128 stands for zero in the data rows.
The table, row by row:
[110 207  98 102 145 163 187 113 172 120 152 188 121]
[134 182 154  88  93 158 141 107 165  80 118 178 162]
[113  15 205 173 112  98  59 166  57 160 117  42 132]
[105 147 154 159 108 117  73 118 149 176  79 129 171]
[133 137 175 119 113 142 104 128 116 118 120 119 142]
[140  65 166 201 143 103  22 138  43 210  89  35 116]
[146 242  77  76 158 184 212 100 189  72 175 210 114]
[129 165  80  99 117 114 140 119 177 136 107 166 138]
[190  58   0  84 197  65 213 169 118  82 154 106  39]
[117 175  87 102 152 157 187 114 145 115 154 157 105]
[148  77 128 120 133 121 131 143 100  96 139 104 114]
[136 116 150 108 109 137 122 134 127  94 121 134 136]
[111 186 229 117  75 174  70  99 163 134  86 158 191]
[ 96 126 118 134 146 139 162 132  97 139 143 108 106]
[115 146 103 111 153 135 170 125 113 130 158 128  99]
[137 178 123 114 121 130 102 114 166 159  86 151 149]
[149 181  87 137 137 127 130  95 153 130 104 154 137]
[151 128 137 141 127 110  88 120 142 163 108 128 128]
[144  91  95 129 146  82 117 147 109 149 109  86 110]
[149 136  96  97 125 135 162 123 148  60 143 157 124]
[100 234 179 114 108 197 119  88 196 133 137 203 168]
[144 152  94 125 129 119 125 108 161 136 132 161 133]
[113 222 158 107 132 186 140 100 164 128 151 183 141]
[135 105 171 127 111 134 105 134 113 115 114 119 144]
[100  41 247 173  87 116  35 150  59 172  96  50 159]
[110 173 170 161  94 135  66 102 160 181  75 154 187]
[149  77  88 132 144  83 127 156 124 159 120  92 103]
[109 210 138 111 136 180 156 102 156 109 152 171 132]
[134  23  96 154 174 110 162 170  55 123 190  56  62]
[ 87 202 177 124  99 175 130 104 163 161 121 166 156]
[132 143  70 109 180 144 199 140 143  86 185 147  83]
[163 109  61 116 164  93 158 137 125 118 145 139  87]
[133 197 137  87 102 166 149 105 178  71 122 201 161]
[114 139 141 120 137 149 144 126 123 128 164 131 115]
[125 119 153 128 116 128 115 131 118 107 123 122 138]
[138 134 157 117 113 146 113 126 130 105 120 138 144]
[124  91  99 131 166 140 159 143 102 116 182  99  85]
[120 145 130 123 147 159 153 120 136 121 164 135 115]
[108 124 100 121 154 136 163 139 102 137 161 105 103]
[123 109 119 176 124  93  89 129 116 169 104  91 140]
[135 115 166 114 103 131 118 127 131 107 118 132 147]
[109 127  92 127 159 129 168 140 118 130 159 114  95]
[148 142  95 118 138 110 132 130 150 136 125 165 121]
[139 141 118  97 123 151 156 115 142  82 126 158 129]
[153 163 111  94 122 155 154 116 150  65 140 166 136]
[112  65 161 192 125  80  55 147  83 200  91  61 140]
[108 117 226 146  80 141  66 130 126 142  99 124 180]
[140 142  81 103 129 112 137 127 171 129 110 145 130]
[ 98 164 131 122 130 159 154 122 128 146 142 136 121]
[ 85 125 177 151 108 140  96 125 114 182 123 102 140]
[141 108 119 121 139 123 134 128 107  78 134 115 119]
[108 141 144 131 126 118 100 129 149 172  86 130 151]
[147  37 102 128 135 105 159 167  82  88 155  94 101]
[124 104 197 142 107 133  73 126  94 132 110  85 145]
[ 89 255 197  92 101 222 123  54 230 124 121 251 209]
[144 163 165 111 114 154 107 109 133 114 113 149 147]
[127  97 174 134 109 126  93 133 104 116 115 103 139]
[111 131 217 141  87 148  70 122 129 150  93 125 170]
[101  75 177 196 104  92  48 142  95 199  87  68 159]
[157 158  28  90 164  99 183 132 169 103 126 156 104]
[181 255   0  68 144 154 233  83 241  56 141 255 131]
[172 201   0  93 153 119 232 118 204  74 155 220 118]
[134  78 157 131 124 122 102 143  84 118 128  87 122]
[ 93 148 254 144  66 159  44 113 138 159  83 137 196]
[138  98 127 120 129 123 133 136 112  90 139 119 122]
[120 117 184 147 106 117  66 127 118 190 104 125 153]
[135 177 152 105 111 159 127 104 152  91 123 165 150]
[139 197  99  94 124 137 118 101 184 136  91 163 141]
[149 122 116 106 145 128 144 130 121  81 134 138 114]
[111 142 155 165 104 113  75 118 140 173  90 130 169]
[116 159 129 143 114 114 101 104 149 147  89 140 163]
[163  77  88 139 148  78 130 140 111 142 139 105  99]
[120 184  89 107 168 162 168 113 126 122 154 141  92]
[116  59 215 153  98 126  44 148  64 152 101  59 144]
[115 143 223 125  51 164  68 104 131 133  96 147 196]
[142  93 103 129 138  94 109 149 124 160 104 102 120]
[102 192 162 121 122 170 133 109 158 130 148 165 146]
[117 173 192 120  81 166  86 106 159 121  96 162 179]
[108 167 155 125 138 166 130 114 141 134 147 149 134]
[112 219  77  90 142 176 213 108 169  98 152 194 118]
[126 142 182 146 104 128  60 114 144 181  96 141 154]
[120 255 102  82 132 196 195  84 212  69 160 233 138]
[164  27  66 121 165  87 176 166  71  67 169  75  71]
[149 110  66 122 175  91 160 150 136 129 140 136  92]
[ 65 185 216 144  99 165  83 107 137 189 103 134 166]
[103  12 193 217 115  66  22 151  50 224  89   6 133]
[119 240  83  79 122 180 197  94 188  96 159 217 136]
[102  83 211 206  91  96  16 134  92 226  71  58 171]
[137 120  88 167 127  95 132 127 136 142 112 115 125]
There are 2 nested groupings, the coarsest first: each group lies inside one group of the grouping before, and a group may stay whole. The rows also spread widely along two directions, which tell nothing about the groups. In each grouping, groups are numbered from 0 in the order they first appear among the rows asked about.
Some rows of the table again, each followed by its group in each grouping:
[119 240  83  79 122 180 197  94 188  96 159 217 136] 0 0
[109 210 138 111 136 180 156 102 156 109 152 171 132] 0 1
[136 116 150 108 109 137 122 134 127  94 121 134 136] 1 2
[110 173 170 161  94 135  66 102 160 181  75 154 187] 2 3
[120 117 184 147 106 117  66 127 118 190 104 125 153] 2 4
[141 108 119 121 139 123 134 128 107  78 134 115 119] 1 2
[139 141 118  97 123 151 156 115 142  82 126 158 129] 1 2
[ 65 185 216 144  99 165  83 107 137 189 103 134 166] 0 0
[139 197  99  94 124 137 118 101 184 136  91 163 141] 2 5
[153 163 111  94 122 155 154 116 150  65 140 166 136] 1 2
[126 142 182 146 104 128  60 114 144 181  96 141 154] 2 4
[149  77  88 132 144  83 127 156 124 159 120  92 103] 2 5
[113 222 158 107 132 186 140 100 164 128 151 183 141] 0 1
[181 255   0  68 144 154 233  83 241  56 141 255 131] 2 3
[117 173 192 120  81 166  86 106 159 121  96 162 179] 1 2
[133 197 137  87 102 166 149 105 178  71 122 201 161] 1 2
[129 165  80  99 117 114 140 119 177 136 107 166 138] 2 5
[135 105 171 127 111 134 105 134 113 115 114 119 144] 1 2
[134 182 154  88  93 158 141 107 165  80 118 178 162] 1 2
[116 159 129 143 114 114 101 104 149 147  89 140 163] 2 3
[101  75 177 196 104  92  48 142  95 199  87  68 159] 2 3
[100  41 247 173  87 116  35 150  59 172  96  50 159] 1 2
[135 177 152 105 111 159 127 104 152  91 123 165 150] 1 2
[108 117 226 146  80 141  66 130 126 142  99 124 180] 1 2
[ 87 202 177 124  99 175 130 104 163 161 121 166 156] 0 0
[103  12 193 217 115  66  22 151  50 224  89   6 133] 2 3
[112 219  77  90 142 176 213 108 169  98 152 194 118] 0 0
[142  93 103 129 138  94 109 149 124 160 104 102 120] 2 5
[108 141 144 131 126 118 100 129 149 172  86 130 151] 2 5
[124  91  99 131 166 140 159 143 102 116 182  99  85] 0 1
[115 146 103 111 153 135 170 125 113 130 158 128  99] 0 0
[138  98 127 120 129 123 133 136 112  90 139 119 122] 1 2
[115 143 223 125  51 164  68 104 131 133  96 147 196] 1 2
[109 127  92 127 159 129 168 140 118 130 159 114  95] 0 0
[149 110  66 122 175  91 160 150 136 129 140 136  92] 2 4
[105 147 154 159 108 117  73 118 149 176  79 129 171] 2 3
[100 234 179 114 108 197 119  88 196 133 137 203 168] 0 1
[110 207  98 102 145 163 187 113 172 120 152 188 121] 0 0
[134  78 157 131 124 122 102 143  84 118 128  87 122] 1 2
[120 255 102  82 132 196 195  84 212  69 160 233 138] 0 1
[137 178 123 114 121 130 102 114 166 159  86 151 149] 2 5
[137 120  88 167 127  95 132 127 136 142 112 115 125] 2 3
[147  37 102 128 135 105 159 167  82  88 155  94 101] 1 2
[ 98 164 131 122 130 159 154 122 128 146 142 136 121] 0 0
[102  83 211 206  91  96  16 134  92 226  71  58 171] 2 3
[163  77  88 139 148  78 130 140 111 142 139 105  99] 2 4
[151 128 137 141 127 110  88 120 142 163 108 128 128] 2 4
[102 192 162 121 122 170 133 109 158 130 148 165 146] 0 1
[108 167 155 125 138 166 130 114 141 134 147 149 134] 0 1
[132 143  70 109 180 144 199 140 143  86 185 147  83] 0 1
[133 137 175 119 113 142 104 128 116 118 120 119 142] 1 2
[163 109  61 116 164  93 158 137 125 118 145 139  87] 2 4
